Each path below is one point turned by a fixed rotation once a step. After each direction that follows a path, write how fast that rotation turns it, in degrees each step (0 if it stays still).
Each turn is a multiple of 5 degrees from 10 to 175, or 0.
Each row of a path follows its step; steps can be skipped.
Path 1:
step 1: 3	4	0	-7	3	-3	-15	-12	8	-8	5	-2	1	6	1	-10	-9	9	-8	-6	-3	-8	-4	-5	21	2	7	9	-11	-17	5	4	1	7	5	4	19	1	1	-1	-12	7	-6
step 5: 13	4	-5	-9	-5	-4	-1	-8	-13	6	-10	2	6	-3	10	-10	-5	12	-14	1	10	-9	1	2	2	2	5	20	-4	3	13	-2	12	10	5	-13	-10	2	-10	3	-3	0	-4
step 8: 6	-7	10	-5	20	-4	-2	-14	-3	-13	12	-4	6	11	5	-13	-2	3	-11	-1	-2	8	6	-8	7	11	10	1	0	7	-6	2	3	-19	7	3	-11	-7	0	0	4	-4	-5
step 9: -2	10	8	-10	7	-1	4	-9	-2	-6	-8	-9	-4	-1	2	1	0	4	6	-9	10	6	8	2	25	-2	6	16	12	-4	6	-14	14	7	0	10	12	3	1	-4	-6	3	-2
step 16: 5	-8	7	0	8	-3	-4	-13	0	-8	-11	-3	0	4	10	8	4	14	-14	-4	9	2	3	0	3	2	5	0	-6	14	3	-25	6	-12	-7	-5	-17	6	-3	2	6	-2	2
step 17: 9	1	3	-14	11	8	5	-9	-8	-8	3	-10	4	-5	9	-17	5	11	0	5	-13	1	16	-12	13	0	11	6	3	1	7	2	9	-1	4	7	4	-14	-6	8	-7	-1	-3
step 19: 3	0	2	-2	11	-12	-11	7	2	8	7	2	-2	-8	7	-5	-1	11	-11	-9	-4	-9	0	-9	14	20	-2	0	-10	-4	11	2	4	-10	13	13	3	-6	0	4	5	14	-10
step 22: 6	-8	10	-5	0	-4	-1	-8	-4	-3	-7	6	6	-18	0	-2	-21	9	-14	5	-2	11	-2	13	4	-2	18	17	-6	-3	7	-6	6	4	10	-8	-1	0	4	-3	-2	-1	1
Directions:
-1	0	-2	-2	-1	-1	-1	-1	1	-2	4	1	-2	-3	0	0	-1	-2	-1	6	2	0	-4	-3	-1	0	2	1	6	-3	6	-2	-1	3	-1	-2	2	3	1	4	7	3	-6
85
-3	0	-1	0	4	1	-3	-1	3	-1	-2	-1	-1	0	-2	4	1	0	-3	-2	1	-5	3	0	4	2	2	-1	8	-2	-3	3	-2	-2	1	-3	4	-6	0	-1	1	5	3
40
-1	1	-4	-1	2	-3	5	2	-5	2	3	3	1	-3	-2	1	6	0	2	2	-3	2	6	0	0	4	0	0	0	4	6	2	0	-2	2	4	5	1	0	-2	1	1	3
170
5	0	0	2	2	1	1	-2	-1	-6	2	1	4	-3	-1	3	-3	-2	-2	5	-4	1	-6	-1	3	-1	1	-1	-1	-1	-1	7	0	-3	0	0	2	-1	-4	-4	-2	-2	-1
155
-5	-1	-1	-1	-1	-4	5	-5	0	5	-1	-1	-2	2	1	-2	2	1	-6	-1	-2	3	-1	-2	2	0	1	2	3	-2	-4	7	-2	3	-1	0	-3	4	-1	0	-1	-2	-2
110
Path 2:
step 2: -2	3	3	-9	1	1	9	0	10	9	-7	2	13	-10	-9	0	-13	-17	17	-13	4	8	-6	-6	4	1	-12	13	4	3	-6	10	-4	6	23	-15	4	8	1	-7	-3	5	-17
step 3: -10	13	-3	4	2	-11	10	15	2	-5	-1	8	0	-9	2	3	-8	-5	-8	-12	10	-4	-5	-4	-16	7	-15	0	4	-9	-19	20	-1	-2	5	-6	-11	2	1	-10	-6	11	-19
step 5: -16	11	-1	-18	-3	-7	-4	-13	5	9	-2	1	3	-5	6	-1	-12	-10	8	-6	4	16	-4	-2	4	3	1	16	5	-18	0	12	2	-14	4	-17	6	3	13	-9	4	-11	-13
step 8: -12	-9	-2	-11	-12	-14	4	3	11	-3	9	11	-8	2	5	-4	-9	-4	-10	-14	1	12	-11	-7	0	14	-11	12	-4	-10	-7	20	11	3	4	-8	-1	-1	16	-12	5	-8	1
step 10: 3	10	16	-9	10	3	-5	-8	10	11	4	-4	3	10	5	-8	-13	3	3	-18	2	7	5	0	-19	3	-7	13	18	-18	-9	4	4	2	-8	-6	1	7	-1	-14	-7	-4	-9
step 12: -10	4	8	-1	-7	-2	14	-1	5	8	-12	3	6	13	-2	-8	-13	-12	7	-8	7	10	-6	-6	-6	3	-8	12	8	11	1	1	10	17	24	6	-2	6	3	-10	12	-13	-10
step 17: -9	1	8	-12	-4	3	3	-18	-14	3	-5	10	2	-17	9	-6	1	-13	9	-10	6	-1	-3	-17	-11	1	-18	5	16	-3	-10	-4	-3	7	12	-7	-1	11	-6	-5	10	-10	-5
step 19: -3	12	-5	9	2	-9	20	-3	7	0	0	10	3	-14	6	0	-10	-15	-9	-15	14	11	-3	-7	-8	-1	-4	2	0	1	-15	21	-5	3	4	3	-10	-1	2	-1	-7	8	-20
Directions:
3	1	-4	4	0	1	0	3	7	0	3	2	-4	0	0	1	0	1	-1	-4	0	0	-8	1	-1	1	-6	-2	2	2	2	1	-1	-3	-1	-2	6	-2	0	0	-2	4	1
65
2	-2	0	-2	-6	0	1	3	-3	0	-4	4	3	-1	-1	0	0	1	0	3	-1	2	-4	0	-1	2	-2	2	-2	5	-3	-6	2	4	2	-7	1	2	-3	-3	0	2	1
70
0	1	-2	0	-1	-3	-1	0	-2	-2	1	3	-6	1	4	-4	-1	1	-3	3	-5	-4	-2	-2	0	2	0	0	2	-1	3	-2	-4	-1	4	-1	1	-2	-1	-2	7	-7	-2
85
-1	-3	3	-2	3	2	0	0	-1	-2	3	1	-4	-2	-2	2	3	-1	-3	-3	3	3	-2	2	5	-3	-1	-1	1	-2	4	-2	2	0	3	-7	-2	2	3	0	1	-4	7
110
6	2	1	-3	3	1	0	0	1	-1	3	-3	-1	0	-1	-3	0	-1	-3	1	-3	-1	1	2	-1	-2	3	3	1	-2	0	4	-5	4	4	-6	-2	1	-5	2	-4	5	-1
90
0	3	2	-1	1	0	-4	2	-1	-1	0	3	-3	5	-3	2	-1	2	6	-1	0	-2	2	0	0	5	0	1	-7	-6	0	1	3	-2	1	-3	3	0	-1	-1	-6	-2	-1
140
Path 3:
step 3: -8	7	-2	4	-2	-13	4	13	-12	7	5	-9	3	-16	1	5	-3	15	-17	-8	-14	6	-1	-5	-5	-7	-14	-13	1	3	15	-7	-3	8	-4	0	18	-12	-4	-2	-7	13	-16
step 8: 2	-13	-4	5	9	-5	-2	-3	-8	-10	4	0	8	-6	-6	6	-9	10	7	-12	11	4	-4	1	11	-2	-1	16	4	4	-20	-18	-7	13	12	-15	3	1	2	-8	-8	24	-3
step 10: -8	26	9	-3	-4	10	-2	1	-1	10	4	0	-3	-16	10	-20	9	4	-15	-9	-14	7	-6	-9	5	-9	3	0	17	-2	-11	8	3	-5	5	-8	-2	5	7	-7	4	6	13
step 12: 8	-8	5	-1	-13	3	-7	-15	11	-16	0	-1	10	-4	0	-11	4	4	5	4	-7	8	-19	-13	-3	21	-3	-4	-2	-6	2	-16	10	2	-8	7	2	-4	-4	-13	-20	-1	-11
step 16: 5	-3	5	3	15	0	2	0	9	-3	5	-13	3	-1	-10	-7	6	-8	3	-3	1	-15	-10	4	-9	-7	11	10	-13	-5	-7	2	11	4	4	-17	-13	7	24	-22	-5	10	-5
step 20: -2	-1	-4	7	-10	-11	-11	9	1	0	-9	-11	-9	-5	0	-12	13	3	-11	-12	5	-6	-1	-8	2	6	1	-6	2	4	0	-17	-10	30	-11	6	10	7	1	-15	-10	12	-3
step 21: -13	12	15	0	-10	-10	-12	5	6	8	14	3	-3	21	-6	0	14	-3	-9	-8	-6	-9	-4	-11	-4	-2	-13	1	-8	-11	-3	3	-7	-6	-11	1	2	-16	16	3	1	1	-15
step 22: 18	15	-2	6	15	4	7	-5	-7	13	-1	6	-4	8	13	-9	16	10	1	-10	-4	11	-7	8	16	9	7	1	-4	-14	-6	6	4	-8	3	-1	9	-15	11	-5	-11	-12	-4
Directions:
0	2	6	2	3	4	3	0	-4	1	-1	-1	0	-4	-2	-2	-2	4	2	-7	3	0	0	-5	-2	2	0	2	3	0	1	-1	-2	4	1	5	5	4	-1	-1	4	-1	0
145
0	2	-2	1	1	1	0	-1	0	1	-2	2	-4	-2	-6	2	-1	1	5	3	4	-1	-2	7	-2	1	2	4	3	-4	-2	3	-8	-2	-1	-1	2	-1	5	0	-3	-1	-2
45
0	-1	3	-3	-1	-1	-2	3	5	0	-1	-4	-1	1	4	-1	0	-4	-3	-2	0	-4	1	2	-2	-1	4	0	6	-6	-5	3	1	3	-5	0	3	0	2	0	4	-1	2
70
-4	1	4	-5	-4	0	0	2	-3	1	5	-5	7	-2	-1	-1	3	3	3	4	0	4	-5	0	-3	0	2	-1	2	-1	-2	0	1	-3	0	0	0	-2	-1	3	-1	1	-1
155
1	-4	4	0	-4	2	3	-3	-4	4	4	4	-5	1	-2	-2	4	-2	3	-2	0	-4	0	-3	4	0	-1	-4	1	-2	-4	2	1	0	-1	0	-4	-3	0	4	1	2	2
90
-3	-2	-1	-3	-2	-1	3	0	5	2	-2	2	-4	-1	-5	4	0	3	-5	1	-2	-4	-2	-1	-5	4	-1	-2	2	-1	0	-7	1	-2	1	3	3	-2	-5	1	-2	0	0
125
